128 stands for zero in the data rows.
Some points, each followed by its number:
[142 136 145  79  85 106 101 150 130 138  92 115 109 174 103 195  97 159
 111 146 112 123 104 107 131 148 148 130  91 140 163 132] 0
[132 184 125 157 150 231 112 112 155 174 224 144 191 193 172 171  91 132
 189  98 207 230 144 208 186 142 214 141 215  91 155 158] 1
[158 122 178 106 205 177 144 106 187 148 104 190  91 126 121 173 128 113
 209 150 141 167 175  95 108 119  95 154 108 107 155 163] 2
[173 164 190 118 146 122 153 145  72 154 148  97 108 151 115 139 124 157
 131 172  92 175 121 112 154  76  99 101 173 112  88 109] 3
[133 104 167 138  64 107 107 145 115 168 108  99 110 105 102 134 150 114
 132 150 122 162 104 146  79 150 159  95 120 119 125 171] 4
[146 162  78 202 124 206 153 137 134 119  58 194 146 167 137 109 126 113
 142 145 168  41 234 186 172 154 100  96  97 114 142 179] 5
[131  40 110 160 110 159  58 136 195 138  92 198 131  64 154 130 115 110
 157 160  85 112 151 118  37 112  66 108 134  97 142 141] 6
[147 141 184 171 150  94 184 128 148 209 160  98 194 145 177  81  94 109
 129 182  58 167 120 188 174  92  55 204 125  84 204 182] 7
[147 137 112 135 223 114 180  89  46  94  73  76  99 117 106 126 134 103
  92 125 128  98 106  74 116 104 123 105 133 116 124  88] 8
[174 167 196 136 192 121 156 153 110 144 239  95 170 104 146 115 142 137
  93 156 103 172  95 101 160 143 199 160 209 113 137 101] 9
[122 168 114 129 147 176 119 130 167  91 129 203 126 134 155 110 119 101
 107  92 152 123 111 107 199  92 104 114 106  96 106  83] 10
[ 74 142 147 129 134  19 114 110  94 114 127  87 134 160 176 104 193 112
 116  96 110 155  60 131 118 203 154 182 117 138 132 111] 11
[161 136 151 108 106 122 121 174 155  48 141 134  71 120  69 154 101 148
 115 154 183 166 113  52 160 106 180 123 151 133 153 121] 12
[161  98 143  89  95 181 148 134 166 145 169 171 154 132 145  82 137 152
 121 131 106 190 128 138 141 119 159  94 160 113 129 134] 13
[119 169 122 182 142 209 109 131 169 156 205 147 175 178 165 153  79 108
 189 120 176 210 170 218 144 148 182 134 205 128 177 152] 14
[159 165 207 148 165 133 172 128 105 107 234 144 144 155 152 133 191 160
  90 143  94 222 120 113 150 145 209 191 215 201 138  88] 15
[151 148  72 134 151 175 124 123 128 106  84 141 134 171 151 169 205 141
 148 144 153  79 163  95 152 215 134  77 125 206 115 137] 16
[ 80 129 143  99 108 131  67 152 160 131 116 184 131 151 138 166 158 136
 214 126 164 136 118 147  75 163 172 101 117 156 127 180] 17
[142 154 160  86 125 142 130 126 125  65 128 148 111 156 144  91  92 116
  72 112 130 146 101  72 166 141  77 142 100  88 130  77] 18
[157 124  81 130 141 190 108 158  93 134 120 135 118 113 151 101 148 154
  70 155  69  96 174 145 137 130 155  60 159 174  91  92] 19
[120 169 171 132 124 100 169 157 120 172 129 113 140  81  99 155  92 116
 121 136 111 128 121 124 149 108 125 171  82 126 159 162] 20
[ 54 171 176 196  26 164  91 143 190 169 169 182 184 173 150 127  75  87
 111  45 181 169 190 153 142 166  56 148 101 107 146 166] 21
[103  23 165 104  97 187  21 111 219  15  89 230 121  81 156   5 149 139
  34 144  90 146 127 114  52 171  83 160  98 156 100  24] 22
[134 155 121 139 162 152 177 132 129 118 115 110 103 139 138 169 161  99
 144 103 172 114 141 139 172 186 136 151 100 132 120 136] 23
[135 117 106 110 122 205 126 114 148 104 119 136 149 130 171 112 114 124
 118 175 127 152 143 113 128 138  64  88 106 105 157  91] 24
[ 99 156  73 188 150 143 173 119 204 194  90 183 156 160 183 125 250 123
 159 127 129  98 222 123 188 177 198 123 150 195 127 177] 25
[ 57 109 133  66  93  67  31 128 136  29 152 136 120 142 178 174 213  99
 123  96 150 152  70  94  49 229 177 128 170 196  53  74] 26
[161 132 139 133 195  98 138 109 120  95 160 112  69 118  77 116  93 110
  89 121 152 134 130  75 159  65 158 137 173 164 120  80] 27
[174  98 128 119 185 133 152 157 105  75  88 112 108 117 116 115  74 184
 143 139 122 106 121 120 163  95  35 122  69  56  91 118] 28
[ 96 102 113 137  28 105 132 159  54 172 112  74 143 141 110 122 130 101
 144 136 110 101 107 158  96 140 149  56 160 123 133 182] 29
[178 216 119 173 192 138 188 130 175 191 132 133 152 153  84 144  81 156
 119 189 146 121 127 150 178  66 128 136 116  86 171 195] 30
[ 70  72 111 146 149 113  85  57 119 100  57 137 120  83 160  89 139  81
  94 134 125 107 157 118  39 140  82 130  85 141 124 109] 31
[145 153 146  89 131 166 130 133 142  87 112 160 128 150 153 113 103 127
  91 119 125 133 119  90 163 157  71 127  81  91 123 113] 32
[139 170 105 147 112 125 131 140 128 219  66 114 161 166 189 219 168 138
 165 164 202  68 111 144 138 152  57 104  60  65 114 192] 33
[146 133 111  86 178 125 109 110 132 139 106 180 122  72 111 111  90 133
  93 144 112 130 106 134  93  90  88  87 118 111  86 111] 34
[158 184  77 161 187 128 186 127  86  99 140 114  75 121  99 151 171 141
 122 135 180  80 165 112 185  91 217 113 212 251 162 127] 35
[144  60  47  66 109  22  71 142  76  87  78  49 108  68 121  91 168 140
 135 130  86  54  69 124  37 150 121  33  80 169  52 108] 36
[142 150 135 134 142 115  97 153  83 113 126 117 108 117  97  99 136 126
  93 152  87 134 117 120 141 108 182 137 177 179 164 144] 37
[ 90  81 148 155  87  90 115 124 164 129 133 119 148 114 115 143 151 127
 216  95 124 120 142 176 105 155 201 148 194 162 202 149] 38
[146 186  95 159 173 122 183 124  95 117 125 116  89 121 103 150 163 134
 126 124 164  82 155 123 182  94 196 134 193 226 165 136] 39
[ 97  86 127 164  76 162  95 150 140 124 106 142  80 110  54 100  94 105
  86 125  72 123 151  75 100  99 158 113 154 131 139 134] 40
[118  52 175 120 132 137 151 139 175  72 202 173  38  43  92  80 121 113
 117 116  58 201 119  87  85 105 160 161 159 132  82 100] 41
[159  62 100 145 124 131  95 136 124 106  87 148  79  84 163  91 185 153
  88 155  61  56 122 107  66 199 119 119 115 199  87  82] 42
[ 74 100 142 168  76 116  70 154 155 125 103 104 108 116 131 115 151 139
 113  99  87  90 147 101  74 131 125 153 182 186 185 111] 43
[201 142  88 106 221  77 198 123  62 108  76  75 101 119 116 121 179 160
  94 163 126  76  57  91 134  92 116  90 112 131  95 110] 44
[205 157 155 160 166 191 158 116 156  58 172 141 106 116  54  93  84 135
 109 179 158 179 172 121 138  72 122 164 124 119 177 134] 45
[ 80 118 101 131  92 117 106 141 142  97 143 127 161 115 155 127 108  83
 124  85 136  82 115 152 101 149 108  92 145 121  98  87] 46
[164 125 174 116 133  85 102 123 134 162  98 121 145 131 167 140 131 145
 143 141 106 144 108 155 122 152 129 173 135 128 144 150] 47
[132 212 172  89 149 143 138 109 143 149  68 138 154 187 154 121 144 160
 123 118 142 106  60 150 193 171  81 151  40  65 118  93] 48
[146 178 143 131  97 152 191 128 167 183 112 175 168 148 151 150 148 120
 118 106 108 111 163 163 182 142 150 181 124 140 152 146] 49
[129 152  87  84 120  82 103 128 119 114  85  84 148 122 168 135 126 158
 117  94 136  78  86 144 163 121 120  79 103  69 106 110] 50
[176  89 116  97 193  83 109  86 106 145 114 100 167  63 154  89 124 170
  89 178 110 113 134 167  92 127 130 152 146 124 114 134] 51
[145 186 112 142 104 131 138 156  77 163 125 111 126 148  98 148  82 152
 114 161 157  81 142 138 138  72 131  99 126 110 113 132] 52
[177 107 168 122 136  96 117 152  91 161 164 111 137  79 154 167  99 145
 127 149 135 177  82 120  80 100  86 127 130  55  99 176] 53
[149 152 157 130 101  75 103 159 114  78 147  72 110 129  83 168 159 148
 131 128 176 139  86  72 147 142 150 181 111 169 152 137] 54
[129 133 138  85  88 108 103 148 138 131 100 126 102 168 108 189 109 155
 124 141 118 124 111 112 129 145 157 129 109 149 150 129] 55
[ 82  86 189 116 160 219 114  79 241 150 134 255  91  76 104 154 119 125
 195  91 110 172 178 110  78  81  80 161 101  57 119 167] 56
[ 72  78 196  70  24  28  55 121  75 107 199  59  65 141  44 101  63 101
  92  91 109 198  26 137  76 106 143 158 157 103  72  87] 57
[ 78 147 131 124 127  43 108 116 101 112 123  97 115 170 158 110 174 119
 108 101 116 147  70 124 116 179 144 160 123 136 124 105] 58
[182 176 207 147 217 142 180 155 116 152 255 103 173  88 144 109 135 140
  71 156  89 184 108  92 176 138 216 168 230 116 143  93] 59
[163 158 136 125 116 150 150 164 143 119 177 141 143 157 114 176 156 162
 157 149 186 162 151 119 155 146 174 126 161 165 125 192] 60
[103  49 171 113  90 172  38 115 186  48  87 198 130  93 155  27 140 140
  46 134  96 140 120 130  64 156  82 162 101 147 114  53] 61
[109  97 183 159 139 160 160  96 144  88 191 159  63  70  91 109 134 113
 103 102 100 194 173  64 103 145 172 147 152 202 158 138] 62
[101  95 127  99  89   0  59 133  69  64 107  60  92 126 138 104 200 115
 149 111 153 149  56  93  53 188 154 117 140 169  94  22] 63
[129 115  87 196 155 183  91 152 117 140  61 198 122 151 151 173 123  99
 174 156 199  95 246 137  69 168  71 118  58  87 135 104] 64
[207 150  76 145 210 159 247 163  87  63  93  64  71 126  44 113  54 164
 140 201 114  72 143  55 239  16  94  73 133 103 105 100] 65
[143 160 176 154 131  98 107 149  84 146 182 117  76 153 106 127  79 148
 129 148 131 200 122  75 133  95  87 146 168  97 109 140] 66
[102 132 107 125  99 190 121 105 172 154 157 116 145 168 135  97  51 114
 104  56 134 133 152 124 154 101  84 124 114  78 179 105] 67
[137 120  93 120 107 157 120 147 145  78 156 112 111 164 100 103 158 138
  70 179 118 143 140  76 104 116 163 143 144 166 159  83] 68
[140  89 205 163 102 136 107 126 110 109 191 138 155 112 172 139 211 117
 110 121 137 176 170  87  98 193 176 168 144 232 160 153] 69
[172  92 151  82  94 178 152 140 165 140 171 184 153 123 144  81 156 160
 126 148 102 202 121 139 137 121 175  88 171 121 116 139] 70
[181 136  99 115 194 124 178 152  88 110 110 105 111 136  95 145  32 149
 142 152 114  89 123 114 210  82  56 126  65  46  91  99] 71
[116  70 190 187  83 128 121 131 198 159 169  98 187 143 199 118 171 106
 164 118  96 156 150 133 103 162 133 197 158 121 224 138] 72
[ 99  74 168 186  78 206  71 115 129  82 181 145 123 100 178 114 246  89
  61  83 149 168 177  20 108 249 172 174 131 249 155  87] 73
[167 148  51  88 153 124 147 152 182 112 129 130 100 127 108 112 183 141
 126 113  97  88 114  64 146 154 135  75 148 160  92 137] 74
[178 117 176 149 157 115 124 166  33 206 126  73 120  91 152  99 144 173
 126 193  53 176 130 112 137 140 154 141 128 150 180 153] 75
[165 133  80 167 150 122 141 127 105 118 127  94 111 111 101 136 133 154
 121 162 137  96 160 113 145  69 216 143 199 199 109 118] 76
[ 99 183 107  86 129  71 135 124 166 101  57 123 188 180 171 136 153 116
  94  99 161 101  80 147 166 205  64 134  35  52 126 123] 77
[ 99 107   0  69 111  81 139 128  70  61 100  41  83  88  78  50  83 109
  91 131 111  55 117 108 155  77 120   0  88 120  51 100] 78
[ 58 149 114  96  93  55 110  96 114 150  95  96 198 164 194 144 166 130
 158 113 123 127  68 179 121 175 105 146  88  84  93 138] 79
[ 56 199 136  83  40  94 126 129 169 170 132 182 197 189 193 157  99  79
 128  82 126 100  85 186 155 163  90 116  73 110  93 167] 80
[162 156 176 129 139 136 137 127 170 108 138 133 144 152  62  95  91 118
  69 141 134 180 142 129 127  71 124 207 166  89 180  95] 81
[102 188  33  85 110 107 140 118 152  77  86 157  58 196  87 115 108 123
  80 147 122  81 105  57 150  70 135  19 160 139  66  46] 82
[119 128 184 175 106 164 129 126 205 138 146 165 188 154 219 124 191 112
 110 113 123 168 141 172 112 184 117 188 111 117 191 123] 83
[205  93  93  22 139  38 144 161  72  89 112  51  76 125 121 134  74 186
 113 196  70  60  38  65 147  92 111  51  89 143  48  73] 84
[113  75  92 150 133 168 152 103 200 149 108 193 103  86 148 133 145 122
 188 111  85 141 144 144 104 154 121 146  87 140 125 129] 85
[ 68  77 117 151 134 113  80  75 126 103  66 130 117  87 155  93 141  91
  97 124 115 102 157 113  45 140  91 135 105 151 135 107] 86
[121 182  66  66 165  53 192 119 135 150 104  77 168 123  90 115 171 114
 137 122  85 101  92 139 188 145 159  95 126 166  50 153] 87
[ 86 200 157 104  92  93 156 114 104 181  69 172 132 158 127 164 160 106
 134  89 133 138 120 150 164 128 139 199 121 146 175 159] 88
[ 97  51 112 113 158  53  85  76 109 128 132 103 150  80 201  95 105 115
  69 133 141 123 169 183  74 147 121 161 141 151 150 100] 89
[108 122 208 114 125 110 104 107 155 144 131 145 174  78 148  70 126 111
  69 136  92 159  95 105  92 119  89 160 107 100 125 108] 90
[151 111 190 198 168 235 138 126 110  81 137 191 123 124 145  95 134 133
 108 111  81 155 176  97 149  99  88 223  82 104 204 123] 91
[145 158  88 193 129 192 153 131 130 120  67 181 135 154 129 113 134 113
 135 140 163  53 212 166 170 145 114 105 109 132 149 168] 92
[205 193 152 101 162 188 153 157 192 186  79 171 141 155 126 121  52 185
 130 173 171 105 142 159 161  89  48 187  34  62 161 179] 93
New points follow, each followed by the numbers of its three nearest points above, nearest first.
[140 125 112 184 142 176 104 104 176 168 182 158 136 147 115 157  55 131
 138 116 182 205 167 188 117 108 158 179 150  89 174 158] 14 1 67
[ 61 139 140  86  89 139 112 138 189 147 175 172  61 120 141 157 199 138
 214  99 174 165 147 122  87 161 200 152 177 222  65 148] 17 60 38
[112 152 126 158 161 184 145 136 177 127 161 207 125 135 116 125 117 120
 146  62 158 168 121 148 208 120 157 167 163 108 124 111] 10 49 23
[188 145  23  89 210 114 234 161  61  76  83  41  78  78  64  53  68 177
 108 213 115  54 128  81 229  43 124  23 100  99  59 129] 65 78 44
[ 62 132 138 165  71 101  86 127 128 109 114 122 109 114 131 107 174 121
 114  53 117  86 151 100 152 143 163 160 110 177 145 105] 43 58 46
[ 47 119 157 177  45  86  69 124 119  91 105 111  89 103 115  90 171 118
  92  37 114  86 150  82 145 134 148 179  99 176 154  90] 43 58 86
[184 181 146 115 153 186 137 149 176 182  80 163 146 149 136 131  63 165
 134 161 170  96 145 159 146 101  51 170  46  70 156 173] 93 30 32
[104 101 183 120 167 207 133  91 226 137 133 246  95  90 111 160 125 137
 189 113 112 167 173 101  97  90  87 161 106  73 123 156] 56 2 85
[142 155 136 142 146 128 104 152 101 105 130 134 103 119 101 109 132 129
 100 147 102 134 122 118 154 107 163 139 165 165 160 132] 37 68 27
[164  73 107 144 130 129 120 139 122 111 102 148  85  91 154 103 173 152
 101 156  80  72 118 113  79 180 135 112 135 197  89  91] 42 19 74
[ 68 183 133  91  53  97 133 130 169 162 129 184 179 177 181 143 113  83
 125  85 123 103  93 167 164 156 107 117  87 124 100 148] 80 79 46
[ 97 168  94  88 133  43 136 125 150 111  61 104 189 170 164 148 151 112
 113 107 157  85  69 166 153 200  88 130  47  66 119 139] 77 79 50
[109  53 180 124 128 120 142 132 164  78 193 149  60  52 100  95 135 110
 132 108  67 197 117  93  88 117 166 163 170 136 102 110] 41 62 40
[124 136 148 134 146 142 158 144 124  82 126  95  68 134  97 153 146 100
 131 100 174 125 139 105 174 165 133 158 111 126 134 114] 23 54 32
[177  42   0  46  95  45 117 136  87 123  79 107 116  74 128  95 212 172
 117 147 102   5  47 134  82 223 212  18 112 226   6 104] 36 42 74
[137 183 113 144 105 109 126 144 127 250  65  99 180 178 209 241 177 146
 166 165 210  72  91 150 141 153  52 109  61  51 115 194] 33 79 77
[210 166 149 155 173 181 169 121 153  60 161 139  82 142  49 116  86 133
 120 192 172 169 163  98 142  65 117 164 118 116 171 121] 45 81 12
[117 121 193 104  90 124  74 107 137 186 201 144 241 171 234 131 199 110
 127 110 184 221  73 203 111 220 143 187 124 144 147 142] 83 72 47
[ 86  92 113 176  51 165  79 132  87 134 111 136  61 103  50 100  66 110
  65  72  60 119 197  99  72  44 127 148 164 151 193 142] 40 43 37
[177  76 179  96 154 113 115 126 130 153 165 113 137  86 124  99  95 119
 132 149 131 168  89 121  79  68  83 137 136 100 120 138] 53 90 34
[ 99  65 224 181 114 139 108  88 141  97 193 162 167 126 165 184 220 120
 184 156 138 209 164  82  22 195 174 227 210 159 147  89] 69 72 15
[ 76 109 145 169  90 124  90 158 157 117 111 109  96 116 140 118 153 144
 119  97  81  94 154  89  94 136 135 148 190 194 179 106] 43 40 37
[215 141  87 102 250  72 212 115  65  94  74  80  81 111 121 118 193 159
  86 164 118  80  51  80 130 100 114  87 109 140  93  99] 44 8 84
[ 71  81 193 152 108  72 106 100 120 116 147  54 164 104 142 159 184  98
 190  72 107 165 122 127 110 160 177 159 206 153 192 157] 38 72 43
[193 169 172 103 147 185 134 159 184 185  99 162 155 152 143 119  82 177
 134 162 164 124 139 162 144 114  62 194  42  75 159 170] 93 30 32
[137 123 131 129 137 161 124 116 153 132 175 131 125 140 129 187 100 130
 165 160 173 155 169 129 105 135 151 126 130 140 127 145] 60 55 23
[138 156 147 138 144 120 108 155  91 117 126 109 115 118 102 108 130 130
 101 153  96 139 117 122 143 110 169 153 160 171 164 149] 37 76 47
[146 188  90 130 108 110 156 152  75 151 117  99 126 145  87 142  72 147
 117 164 169  67 129 133 146  59 125  89 121 104 105 135] 52 50 71
[137 149 144 140 157 154 175 141 132  93 120  99  81 142 115 154 155  93
 133 108 179 124 145 132 181 178 132 166 104 126 131 118] 23 32 54
[148 150 140 133 155 112 115 140  83 102 133 119  98 121  77 100 122 126
  91 151  93 137 114 112 145 101 176 144 175 166 154 135] 37 27 76
[ 87  87 160 151  98  84 117 119 143 128 149 110 140 117 110 141 151 123
 196  95 123 143 127 165 107 140 205 162 200 167 191 138] 38 43 72
[128  21 117 161 104 161  44 144 223 142  90 216 130  47 155 119  96 109
 153 163  68 119 149 115  22  94  46 114 136  72 155 142] 6 85 86
[ 52  93 201 122 125 106  87 115  71 154 120 102 203  49 178  63  98  91
  58 118  72 146 132 140  93 141  29 158  58  63 124  90] 90 31 86
[118 128 169 170 117 164 130 124 188 141 149 162 175 146 205 125 174 103
 108 112 114 154 144 166 108 167 128 170 124 120 174 121] 83 72 49
[158 125 162 122 137  85 117 119 136 156  97 119 152 124 167 129 140 143
 141 139 103 141 112 151 127 169 135 176 130 119 154 159] 47 55 20
[132 141  48 151 186 137 152  93  51 143 106 119 116 127 106 157  86  87
  53 115 112  61 142  97  79  69 121  73 148 103  78  98] 8 52 34
[135 109  97 176 152 175  96 147 115 136  80 194 136 146 152 159 116 105
 156 157 192 106 230 141  78 162  76 117  64  92 124 103] 64 92 5
[139 138 114 182 141 188  99 118 177 169 189 169 134 160 117 180  67 140
 162 126 190 207 163 182 111 115 169 162 148  98 166 176] 14 1 60
[172  81 109  94 185  70  94  84  96 160 111  86 173  46 165  81 133 177
  85 181 102 109 123 180  73 137 128 156 148 124 117 141] 51 89 47
[174 152  92 136 225  87 180 122  88  70 138  99  45 108  70 102 101 184
  69 138 119 123 148  88 190 105 173 127 164 152 127  73] 27 8 76
[151 129 129  77 185 124 102 113 146 140 115 188 120  55 114  98  95 143
  88 154 103 157 102 142  92  96  88  93 127 110  83 111] 34 90 51
[101  92 130 155  79 152 106 145 152 117 112 151  87 116  72  99 105 102
  87 117  74 122 149  73 116  90 157 116 160 140 141 123] 40 43 37
[102  33  70  73  38  48  21 142  47 164 130  28 142  79 173 178 179 136
 186 123 116  78  34 194   0 189 184  84 133 209  46 159] 36 29 63
[147  75  64  63 131  64  75 118  85 135  89  58 127  47 133  89 187 145
 109 146  96  44  85 148  84 171 170  50 119 212  34 104] 36 42 51
[109 116  20  71 116  94 139 129  80  61 104  61  88 100  91  58  84 112
  87 130 115  71 115 101 159  90 109   6  88 111  64  98] 78 82 50
[212 156 125 118 252 131 190 117  95  57 175 150  82 153  27  87  74 130
  33 131 154 111 137  82 181  63 176 106 169 104  79  90] 27 8 45
[210 164 151 163 182 195 169 111 166  52 169 144 100 129  43 114  85 133
 118 173 181 176 174 116 153  69 135 176 124 123 185 134] 45 81 12
[ 78  92 158 151 102 147  71  81 130  79 171 147 138 118 163 167 216  94
 171 106 189 185 184  96  72 202 158 138 172 180 141 144] 69 17 73
[145  92 144 126 147  91 163 144 125 176 177  96 197 119 227 157 147 145
 145 170  87 150  86 144  87 194 135 142 141 112 139 140] 47 53 72
[148 147 163 125 113  91 108 153 127  64 149  92  94 125  80 171 155 144
 153 129 175 157  95  60 143 141 141 179 117 163 151 135] 54 12 55
[111 103 122 101  92  15  72 139  91  71 106  79  91 119 131 114 184 121
 147 115 149 139  76  90  67 182 150 112 133 154  99  40] 63 58 11
[ 88 202 167  93  86  88 162 112  93 206  63 176 150 153 143 171 164  95
 145  81 122 141 113 180 172 141 129 214 108 144 187 183] 88 49 20
[ 84 101  54  93  99  33 135 147  58 128 124  58 133 110 102 165  82 106
 176 117 149  84  83 193  64 133 156  42 163 123 100 144] 29 46 50
[167 212 125 149 183 101 162 147 161 176 169 104 134 132 124 135  85 193
 151 174 151 106  82 155 185 102 157 142 128 134 146 167] 30 20 52
[146 146 103 137 231 128 194  83  37 116  69  87 100 122 111 133 145  95
 104 122 123  87 116  80 114 106 132 108 115 128 123  98] 8 44 27
[ 65 118  76 148 102 155 105  98 146 153 121 157 220 109 156 126 121 116
 100  78 112  94 150 139  94 113  74  87 115  55  87 162] 46 67 24
[159 126 108 155 132 120 145 131 153  41 142 130 106 193 144 130 160  94
 113 152 161 129 156  68 142 160 187 160 137 133 161  84] 68 23 12
[ 67 170  88  84  82 167 121 152 194 114 120 202 115 147 109 173 190 108
 213 123 175 156 100 130 116 143 202 115 172 230  80 174] 17 60 55
[138  77  46  51 119  27  81 137  69  83  61  46 109  69 122  95 180 143
 128 127  89  44  60 126  51 151 106  20  64 171  48 108] 36 78 84
[165 158 147 153 200 179 205 159 162 136 145 157  86 154 155 157 131 176
 154 178 138 168 148  99 185 125 157 119 152 162 152 142] 60 23 2
[107  93 128 157  89 156  95 151 138 128 120 139  97 113  72 109 109 112
  95 133  87 124 150  91 105 112 159 122 157 144 139 139] 40 37 43
[ 94  83 124  89  74  29  83 123  93  51 122  51  68 126 102 133 193 115
 127 113 110 132  89  85  49 175 164 158 167 170 120  81] 63 58 26
[ 93 186 160 107  88  94 147 113 100 196  74 170 143 150 125 156 152 102
 139  90 115 139 120 167 162 127 142 195 122 148 174 180] 88 49 20
[136 105 199 160 107 132 120 133 113 122 181 135 155 103 161 143 191 116
 113 125 132 165 164  93 109 179 166 169 132 214 162 158] 69 62 60
[206 221 120 172 222 107 170 153 160 177 183  99 121 137 109 144  85 213
 155 200 156 108  81 151 194  93 173 151 137 147 159 174] 30 60 52
[162 178 172 116 142 147 138 122 195  93 133 145 142 165  39  99  79 119
  75 137 156 182 148 120 134  54 121 219 163  76 178  92] 81 45 18
[175  27 121 148 124 147  65 160 155  75 138 176  76  79 115 118 121 154
 135 136 170 152 148  85  55  83 106 147 110  98 124 123] 6 40 34
[178  92 108  93 197  75 113  93  87 145 106  86 158  65 158  91 145 173
  85 187 109 103 116 165  83 139 125 142 139 129 106 137] 51 89 47
[151 114 175 165 187 147 117 153 140 123 205 115 119  97 129 146 128 135
  94 168 125 174 101  87  99 130 153 147 177 129 141 117] 9 37 66
[112 119 139 135  97 157 132 159 144 119  80 171 107  95  94  88  89 139
  81 111  64 151 144 144 139 115 139  93 141 108 146 139] 40 13 37
[ 77 189  75  75  59  94 106  96 126  54 109 146  40 192  75 116 105 108
 117 127 127 102  76  47 105  83 160  53 170 123  69  75] 82 55 12
[191 153 133 121 241 143 182 116 106  69 168 160  87 147  38 100  81 124
  53 124 153 122 131  86 179  66 168 121 161 107  92  99] 27 45 8
[192 147 127 128 218 133 173 118 104  65 167 150  73 145  22  88  81 130
  42 128 140 116 139  79 167  70 177 107 168 120  87  89] 27 45 8
[111 111  30  92 123  92 147 124  69  78 117  51  98  96  97  56 103 111
 100 133 102  79 125 115 155  99 130   7 114 128  70 109] 78 50 36
[149 129 108 174 214 189 173 122 172 196 150 186 196 131  98  96  62 119
 121 172 133 168 195 208 150  83 116 173 154  86 110 180] 30 45 81
[100  80  85 126 122 150 129  96 209 161 116 190 113  96 158 126 153 119
 178 114  92 142 132 154  92 155 134 126  94 152 111 124] 85 6 17
[ 90  89 185 126 150 206 118  93 230 149 137 252 113  78 133 143 134 126
 179  96 105 166 172 111  88 107  89 163 104  67 128 150] 56 2 85
[116 203 150  86 135 143 131 106 151 144  34 142 134 176 148 116 129 142
 129 101 145  71  70 146 192 167  54 133   4  53 118  98] 48 77 32
[102 145  58 116  51 114  86 155 101 134 160 137 159 121 158 117 127 124
 114  95 138  92 111 166 105 165 131  97 125 125  93 118] 46 50 29
[192 157 136 161 164 197 154 112 167  66 154 151 123 123  54 103  86 133
 109 170 161 164 171 122 137  71 112 160 113  99 170 139] 45 81 30
[140 115 101 108 129 191 134 122 137 121 121 133 150 121 158 110 113 128
 119 173 109 154 134 123 127 132  75  89 116 104 154 105] 24 32 13
[191 132  70 112 220  52 195 123  28 113  94  25 165 100 168 129 203 152
  73 169  73  86  65  77 137 212 107  88 111 129 119 104] 44 8 87
[139 120 178 134  84 115 120 142 123 170 126 107 116 111 100 130 136 114
 129 152 118 180 113 153  97 128 151 113 131 110 136 163] 4 47 20
[161 171 224 131 164 154 159 125 155 169 199 143 140 141 107 122  96 123
 126 162 114 241 160 175 157  53 122 195 175  82 186 128] 81 45 7
[138 181 147 172 164 168 137 143 178  87 133 195  90 131 128 148 125 140
 135 126 171 139 140 120 209 106  91 164 116 109 149  95] 10 32 23
[106  86 161 156 127 139 143 101 123  79 166 142  61  71  97 120 151 105
 103 106 102 168 163  58  86 152 172 138 142 204 146 133] 62 41 69
[ 64 165 169 116  81 108 157  98 127 208  98 152 106 158 135 137 131  76
 162  73 116 145  92 184 174 125 114 204 123 135 155 187] 88 49 20
[138 109 187 100 160  98 109 127  78 196 188 116 120  88 116 140  99 139
 152 135 115 192  94 137  76  82  77 164 144  76  75 165] 53 66 3
[137  64  35  62 111  26  76 139  61  87  74  41 104  54 122  89 167 150
 129 135  76  50  70 130  41 147 114  18  86 178  53 110] 36 78 84
[117  33  26  92  91  84  46 130 117 156  94  63 128  11 143 104 217 122
 102  94  97  30 114 138  46 224 146  17  92 194  60 126] 36 42 86
[123 221 159  74 141 147 128 103 153 161  27 138 156 192 155 121 135 157
 134 109 155  75  50 158 201 176  50 140   0  36 112  98] 48 77 32
[136 156 168 146 126  98 105 146  98 150 165 125  96 149 111 123  86 139
 138 137 126 184 119  95 131 110  85 149 142  89 116 143] 66 3 53
[179  95 138 127 191 139 148 161 118  60  89 123 100 125 111 112  62 197
 143 135 131 103 135 107 166  89  13 131  58  42  91 111] 28 71 32
[ 93 169 113  98 125  71 125 114 163  99  71 123 192 172 178 146 172 108
 109  98 170 106  95 145 155 216  82 146  54  71 128 132] 77 79 48
[108  70 171 126 124 139 145 138 179  90 187 182  57  56 101  79 120 111
 121 113  69 190 126 100  94 108 145 156 145 123  87 103] 41 62 40
[152 119 101 129 218 106 170  91  32  84  66  65  83 102  97 107 144 105
  92 132 108  87 108  73  91  99 128  95 124 135 120  84] 8 44 27
[ 75 104 146 128  71 102 106 139 145 117 120 108 167  85 144  91  98  77
  99  99 106 100 129 125 114 134  91 129 121  97  94 118] 46 90 86
[ 70 169  96  69  86 176 145 107 148 107 202  88 146 174 136 140  66 119
 137  56 164 144 129 150 174 132 150 114 166 101 134 110] 67 46 10
[204 128  61 106 237  48 197 128  16 110  87  20 171 102 179 133 207 172
  74 186  79  84  48  77 137 226 105  85 105 121 124 109] 44 8 51
[101 110 236 140  70 131 104 143 157 156 164 177 210 182 198 149 185 117
 126  88 158 194 149 190  92 210 130 214 106 152 184 114] 83 72 69
[117 103 159  99 137  92 110 129  79 181 160 108 118  92 106 127  82 126
 151 124 118 165  96 129  71  72  61 143 122  51  62 157] 53 66 34
[ 86  99 116 161  89 119 113 145 143 102 142 135 161  96 143 125  94  76
 128  90 131  74 126 157  90 133 106 118 147 121 117  84] 46 86 43
[108  65  78 133 129 157 139  98 216 165 107 196 109  78 167 129 156 120
 197 115  82 139 139 166  92 171 130 135  83 151 107 130] 85 6 17
[107  91 126 143 109 211 155 117 237  99  81 248  66  57 158  79 163 118
 137 108  57 121 197  84 130 154  81 163  52 138 158 105] 85 56 91
[138 166 122 144 109 103 133 150 129 236  90 106 192 160 222 220 185 144
 157 162 182  84  91 154 134 169  69 113  75  71 122 175] 33 79 47
[129 140  77  90 125  77  91 124 118 123  76  89 165 115 184 136 129 161
 114  88 133  72  93 151 151 127 119  84 104  69 115 107] 50 46 79
[141  46  44  46 125  56  47 118  77 144  84  45 140  15 151  82 207 140
 101 144  80  27  84 169  58 193 180  21 120 233  15 100] 36 42 51
[ 96  92 186 115 158 211 123  84 224 142 143 251 102  86 109 149 115 126
 179 103 110 175 168 110  89  89  89 152 118  64 121 156] 56 2 85
[108 105  33  86 123  87 143 131  79  66 100  58  84  91  85  61  96 117
  99 135 108  77 115 101 152  92 120  24  83 121  79 105] 78 50 36
[150 138  84 147 195  99 181  88  69 113  57  96 109 107  87 128 109  74
  80  84 103  67  90 114 127  92  95 108  92 134 153  86] 8 44 34
